One turning vector, and how many steps it has turned
The counts run from 0 to 132.
[ 0.56 -1.26 -1.32  0.94 -1.94  5.67 -1.76  1.25  2.82 -3.74  0.81  1.97
 -2.23  3.27 -2.07 -3.55  4.29  0.04 -0.35 -1.35  1.99 -2.22 -3.99  1.08
  2.70 -1.97  2.95  0.62  2.02  0.59  4.09 -0.42  1.58 -4.73  0.50  1.17
  0.35 -0.94 -2.74 -1.75  4.75 -1.19 -2.54 -0.40 -5.06] | 58
[-2.70 -0.16 -0.34 -2.03 -4.58 -2.28 -0.96  4.99  5.68 -2.38 -1.07  2.17
 -1.29 -0.10 -4.87 -1.74  3.35 -3.84 -3.85  1.01  1.02 -0.62 -2.58  0.73
 -1.08 -2.06  2.43 -2.42  1.75  0.45 -2.26 -0.88  1.15 -0.09 -1.27  0.62
  1.85 -0.42  0.82 -5.22  4.69  0.84 -0.95 -1.72  2.04] | 96
[-1.51 -2.88  0.48 -3.45  0.52  0.52  0.08 -0.20  0.18  1.04 -0.68  1.79
  0.21  4.36  3.64  0.40  5.08 -2.51 -4.62 -1.20  2.23 -1.80 -4.21 -1.04
 -0.78 -5.67  1.35 -3.35 -2.86  0.27  2.28 -2.95  2.69  3.08 -1.20 -3.21
  1.20  2.00 -0.53 -2.63  0.10 -3.19  3.61  1.44  3.38] | 13
[-5.28  0.17  1.24  3.04  0.10  1.75  2.29 -0.93  2.31  3.65 -0.39  0.53
 -0.76  0.77  0.18  3.46 -1.42  0.79  4.17 -3.67  4.22 -4.19 -2.33  4.63
  2.09 -3.82  2.15  1.86 -2.28 -1.69 -0.12 -0.54  3.32  0.68 -4.08  0.45
  2.62  0.19 -1.33  0.86 -0.55  2.33 -1.37  3.31 -4.01] | 63
[-2.59  1.26 -1.47  2.25 -0.16 -7.66 -0.47  2.51  3.44 -0.08  1.15  0.75
  3.81  1.08  3.72 -1.35 -0.52 -3.74 -3.26 -0.77  0.49 -3.63  0.99 -1.65
 -1.62 -2.23  1.33 -0.21 -0.41  1.74  0.93  0.72  1.15 -2.98 -1.38 -1.31
  2.55 -0.41  2.85 -2.44 -0.58  4.61 -1.46  3.77  5.29] | 17
[-2.13  2.67 -3.52  0.95  2.19 -1.42  3.63 -3.06  3.61  4.22 -2.65 -2.74
 -1.84 -1.75 -3.62  1.28  0.08  3.49 -0.06 -2.21 -1.42  0.36 -0.47 -1.14
  0.10  0.54 -0.33  1.16  1.84  0.23 -1.07 -3.07  4.55  2.49  2.12  1.63
 -3.58  2.17 -5.19  4.50  2.27  1.30  1.75  2.54 -1.37] | 74
[ 1.51 -0.07 -0.66 -1.58  4.99  2.97  2.39 -1.74  2.37  4.42 -2.51  2.30
  1.32  3.78  4.35  1.96  2.43  2.39 -1.40  1.64  3.14  1.27  2.13  2.34
 -3.27  0.79 -2.29  2.10  0.06  0.02 -3.40  1.76  1.60  3.91  1.87 -2.77
 -3.07 -2.39 -3.36  4.07 -3.90 -0.58  0.69  1.91 -1.02] | 38
[ 2.23 -2.05 -2.24  2.13  2.95  3.11 -1.68  4.51  4.71 -2.10  0.88  0.53
  1.13  3.80  0.15  2.15  0.66 -3.17 -0.46  2.53  0.14 -0.89 -0.73  0.52
 -0.83  2.53  1.64  1.16  0.76  3.23  1.80 -2.55 -0.28  2.93  0.15 -0.82
 -6.29 -1.67  1.73  4.26  2.75  5.05 -0.59  3.42 -3.71] | 29
[-0.62  0.48  1.79 -4.10 -3.11 -0.67  1.86  0.70  1.48  1.26  5.36  2.87
  3.92  0.45  2.94 -1.41  4.70  0.40 -3.35  2.47  2.33  1.88  3.64  2.31
 -1.58  0.95  3.86  1.44  1.57  1.17 -2.21 -1.12 -1.30  1.90  3.89 -0.21
  1.57  2.09 -2.23 -2.31 -4.08 -2.60 -1.00  2.43  3.69] | 42
[-2.47 -0.31 -0.21  1.83  0.75  2.20  1.17 -1.62  2.65  1.00  0.24 -3.26
  2.64 -0.07  1.98  0.83 -0.34  1.94  2.03 -1.44  5.34  1.97  0.63  5.81
 -2.09 -0.74 -0.94  2.40  1.27 -0.26 -2.84  2.80  4.05  6.38  1.21  1.23
 -0.24  0.32 -4.32  5.28 -3.17 -0.21 -3.41  2.92 -1.32] | 36
[-0.32  1.35 -0.92 -2.68 -5.38 -3.66 -1.13  4.35  2.89 -0.05  1.72 -3.20
  0.65  0.39 -1.46 -2.65  6.09 -1.01  1.18 -1.03  2.45  3.33 -3.67 -0.69
 -2.38 -1.77  1.29 -0.22  1.00 -2.80 -0.09  2.15  1.62 -0.22  5.35  2.84
  0.77  2.54 -1.19 -2.45  0.62  1.22 -0.68  2.97  3.34] | 124
[ 1.44 -4.11  1.29 -3.37  0.50  4.06  0.27  4.19  0.40 -0.17  1.84  3.44
 -0.38  2.26  0.54 -0.34  7.44 -1.46 -1.51  2.51 -0.69  0.67 -0.90  0.56
 -1.82  0.44  2.10 -0.11  4.13 -2.09  0.67 -0.62 -5.42  0.37  3.79 -0.81
 -3.55 -1.59  1.92  2.97  2.48  1.71 -1.73  1.41 -3.79] | 131
[-4.76  4.48  1.84 -1.07 -3.17 -2.15  0.66  2.41  2.85  0.78  2.86  3.05
  2.31 -3.58 -2.36 -1.30  0.14  0.63  0.02 -1.68  1.16  0.67  3.29 -0.53
  4.42  3.29  4.16 -0.75  2.09  2.87 -2.97 -3.95  2.89 -0.42  2.61  0.74
  0.90  1.44 -3.49 -2.34 -0.52  0.29 -2.88  0.99 -0.52] | 70
[-0.96  1.16 -1.20 -1.12  0.09  2.92  0.64  1.27  1.31 -7.44 -2.24 -3.61
  3.59 -0.88 -0.81  0.56 -0.89 -2.02 -5.51  1.97  3.56 -1.12  2.11 -1.08
 -0.34 -0.58 -1.04 -0.45  0.10  4.38 -1.96 -0.85  1.71 -1.06  0.60  2.75
  6.00 -1.37 -0.66 -3.18 -1.22  0.36 -2.82 -2.48  3.98] | 6
[ 1.47 -2.16 -4.52 -4.37 -0.06 -0.34  2.30 -2.95  0.26  2.16 -1.74 -1.42
 -2.92  0.82  0.56 -2.98  6.85  3.94 -3.84 -1.66 -0.70 -0.70 -0.29  0.43
 -1.77 -2.54 -1.19 -0.36  2.83 -2.71  0.52  2.49  1.06 -2.55  4.68  0.10
 -2.19 -2.24 -5.14  1.33  1.51 -0.73 -1.26  0.82  0.38] | 48
[-0.80  1.98 -0.26  1.12 -1.51  4.14 -1.30  3.38  3.80 -2.68 -1.10 -3.98
  3.58  0.53 -1.12  2.84 -0.88 -0.48  3.51  1.00  5.75  2.71 -0.09  1.91
 -1.21  0.73 -1.72  2.32 -2.24  2.48 -3.21  1.55  4.62  2.01  3.25  2.77
  1.84 -1.00 -2.43 -0.19 -4.52  1.91 -4.21  1.22 -0.29] | 34
[-1.58  2.02 -1.08  2.61  1.74 -3.69  1.21  0.47  2.99  3.08  1.90 -1.34
  3.83  3.93  5.47  0.53 -0.64 -2.18 -1.71 -0.41  3.30 -1.43  0.19 -0.20
 -2.11 -1.00  1.79  3.68 -0.94  1.37  1.19 -0.61  1.47  3.38  0.25 -1.94
 -0.13  3.54  1.73  1.45 -2.60  1.88  2.15  6.40  4.37] | 118
[-3.31  1.28  0.18  0.25  1.47 -1.15  3.33  0.31  0.62  1.94 -3.80 -1.95
  0.74  2.73  1.37  1.93  0.40 -3.23 -2.60 -1.18  5.59 -2.24 -2.59  1.98
 -2.18 -4.33  1.17  5.62  0.19 -3.65 -1.19  1.23 -0.95  1.70 -3.47 -0.47
  5.85  0.79  3.27 -0.73  0.34  0.09  2.79  1.91  2.18] | 90
[-5.04 -1.90  2.48  1.02  2.20 -0.24  0.81  3.75 -0.74  1.98  1.88 -1.72
  4.67 -1.64  2.75  2.90  1.76 -1.87  4.25 -2.91  0.32 -1.73 -1.18  0.10
  1.40 -1.50 -0.71 -0.17  2.71 -2.10 -0.51 -1.86 -2.01  0.74  3.14  0.09
 -2.34 -0.47  3.30  3.95  0.71  6.91 -2.34  4.75 -2.77] | 26
[ 0.90 -0.88 -1.42 -2.17  3.34  1.66 -0.06 -2.30  1.75  0.78 -4.63 -0.23
 -0.74  4.69  3.61  1.75  3.72 -1.68 -4.78 -0.77  3.04 -1.64 -3.10 -1.43
 -2.88 -5.81 -1.76 -3.04 -3.13  0.71  0.78 -0.06  3.26  1.41 -2.36 -1.67
  0.58  0.13 -0.92 -1.48 -0.10 -2.55  4.14  0.23  3.25] | 12
[-2.82  0.21  0.63 -1.28 -1.20 -4.08  1.02  2.78 -0.93  2.98 -0.77 -3.48
  2.85 -2.09  1.56 -1.02  4.29  0.26  2.09 -3.17  1.89  1.56 -1.33 -0.21
 -1.16 -2.35 -2.49  1.70  2.53 -4.69 -3.07  4.52  0.18 -1.07  5.63  1.50
  0.88 -1.13  0.13  1.46 -0.12  4.64 -2.87  4.29  1.78] | 126
[ 0.76  1.96 -1.27 -2.71  1.45 -2.00 -0.49  2.83  4.06  0.10 -3.23  6.14
 -0.90  3.31 -0.37 -1.50  3.44 -4.11 -6.11  1.39  0.11 -2.44  0.45 -0.82
 -1.82 -0.62  1.57 -0.86  2.40  0.68 -1.92  0.24 -1.26 -1.78 -3.35 -3.52
 -0.13 -3.51  2.48 -3.71  3.51  0.34  1.21 -1.42  0.69] | 94
[-2.89 -3.67  0.98 -1.30 -0.42  1.29  3.45 -0.76 -2.27 -0.37  3.65 -0.73
  1.06 -0.87  2.76  0.31  3.19  0.51 -2.07 -1.19  1.17 -4.36 -0.80  1.18
  1.03 -3.28  3.49  3.54  2.64 -2.55  4.14 -2.39 -4.71 -4.82  2.82  1.31
  3.59 -0.01  3.45  1.44  0.23  3.02 -1.37  4.32 -0.57] | 53
[-0.15 -3.03 -1.61 -1.66  2.52  3.65  3.66 -1.05  1.58 -3.01 -1.34 -0.39
  0.29  1.20 -1.08  2.13  1.51 -1.94 -7.03  4.34 -1.35 -1.45  0.55  0.99
 -2.22  0.17  2.00  1.43  3.09  1.70 -0.54 -4.93 -2.39  4.98 -0.38 -0.16
 -2.30  0.79  0.44  4.43  3.94 -0.91  2.53 -0.40  0.51] | 2
[-0.94  1.70 -1.69  2.26  2.07 -4.17 -0.56  0.15  3.47  2.32  2.32  0.95
  3.64  4.26  5.73 -2.98  1.24 -1.50 -3.57 -0.34  0.39 -0.57  0.49 -0.20
 -2.87 -0.72  2.58  3.12  1.46  0.68  0.91  1.05  1.13  2.65  0.77 -2.75
 -2.91  3.00  0.17  2.64 -0.45  0.87  1.30  6.04  1.96] | 119
[ 1.43  0.14 -3.34  0.98  2.38  4.23 -2.18 -1.08  2.66 -3.18 -3.94 -3.24
  2.01  3.92  0.88  0.36  1.02 -0.09 -0.35 -0.67  2.36  0.61 -1.72 -1.99
 -0.71 -1.75 -1.51 -2.38 -2.51  4.14  0.72 -1.57  7.76  3.64  1.32 -0.07
 -3.37 -0.05 -5.89  1.88 -0.13 -1.40  1.52  0.27 -0.06] | 112
[-2.80  0.44  0.28  0.64  4.53  1.34  0.60 -1.34  1.91  6.22  0.05  6.88
 -0.76  2.14  3.33  1.36  0.90  0.85  0.90 -2.72  2.34 -3.78  1.99  1.90
  2.07 -0.56  1.55  0.39  0.84 -0.94 -1.01 -1.60  1.41  1.16 -3.81 -3.77
 -2.06 -2.36 -1.95  1.77 -0.27  1.41  0.19  1.89 -5.43] | 65
[-3.35 -4.77 -1.88 -0.76  2.46  1.13  0.69 -1.39  1.39  0.89 -3.25  0.03
 -2.34 -1.39 -1.26  2.75  2.37 -1.46 -2.13 -1.52 -2.92 -3.24 -2.63  1.09
 -0.02 -3.61 -0.93 -3.60  0.62 -0.58 -0.40 -3.91  1.85  3.81 -1.18 -0.13
 -4.37 -0.93 -0.52  4.29  4.17  2.56 -0.37  0.24 -1.53] | 102
[-5.64 -0.31  1.19  3.10  2.60  0.90  0.99 -2.16  2.14  4.87  0.83  3.81
 -0.72  2.00  2.44  2.15 -0.99  1.09  1.63 -3.93  3.31 -4.34 -1.02  3.39
  1.84 -2.51  2.57  1.80  0.37 -1.13 -0.25 -1.27  2.49  1.71 -3.38 -2.56
 -0.27 -0.70 -1.55  2.73  0.05  0.77 -0.97  3.12 -5.82] | 64
[-6.13 -0.02  0.61 -1.81 -5.35 -3.50 -1.08  3.74  3.70 -3.16 -0.07  1.99
 -0.06 -3.13 -3.35 -2.77  2.58 -2.92 -2.76 -1.74  0.86 -1.04 -1.36  1.05
 -0.10 -2.37  1.90 -4.39  2.30 -0.64 -3.48 -0.63  1.16  0.03  0.25  1.38
  2.90 -0.60  0.22 -3.86  3.75  0.26 -3.48 -1.85  0.97] | 97
[-1.21  2.06  0.43  1.49  2.91 -1.95  0.39  0.62  1.17  2.70  0.96 -2.08
  5.69  2.72  6.38  3.09 -0.67 -1.56 -1.13 -0.05  4.95 -0.33  0.87 -1.34
 -1.42 -1.66  0.47  1.99 -3.21  1.23 -0.48 -0.81  2.30  2.81  1.40 -1.07
  1.31  1.56  2.24  0.54 -5.26  2.11  2.52  5.14  4.21] | 117
[ 1.13 -3.70 -2.77 -1.09  2.11 -0.25  2.73  1.68  2.91  3.09 -1.96 -1.54
 -1.26  1.72  0.33  3.43  3.96 -0.95 -0.20  1.49 -0.26 -0.02 -4.35  3.28
 -4.25 -2.06  0.55  4.22  1.60 -3.32  1.22  1.15 -2.71  0.85  1.66 -0.08
 -3.47 -0.18  2.30  4.62  2.52  3.94  1.78  3.04 -1.81] | 129
[-4.69 -1.71  0.87  2.45 -1.34  2.08 -0.55  2.44  1.87 -6.37  2.40 -2.83
  4.21 -1.74 -0.79  3.62 -2.18 -3.38 -2.72  1.71  0.40 -2.78  1.00  0.08
  2.19 -0.02  2.79 -1.93 -0.33  4.91  0.32 -6.35  0.84  2.20  0.81  1.65
  0.50  1.66  1.24  0.43  0.05  2.86 -2.23  1.69  1.66] | 107
[-7.57  0.35  0.98 -1.25 -2.78 -3.87  0.26  1.88  1.96 -1.62 -1.33  0.54
  0.83 -5.31 -1.77 -2.86  1.63 -3.08 -1.14 -3.29  0.46 -1.48 -0.29  1.49
  0.46 -2.68 -1.11 -2.74  2.94 -1.43 -4.73  0.09  1.51 -1.06  0.52  1.06
  1.96 -2.90  0.15 -1.79  2.64  2.42 -6.34 -1.21  1.46] | 98
[-1.35  1.32 -2.04 -1.55  3.02  0.35  3.07 -3.32 -0.14  3.72 -3.52 -1.04
 -1.56 -1.40 -2.26 -0.34  3.60  3.69  0.40 -2.54 -1.80  0.53 -0.07 -1.51
  0.82  0.09 -0.56 -0.47  2.71 -0.62 -2.33 -3.93  3.03  3.79  3.00  0.32
 -3.78  2.32 -5.97  4.33  3.47 -0.60  1.83  0.62 -2.09] | 75
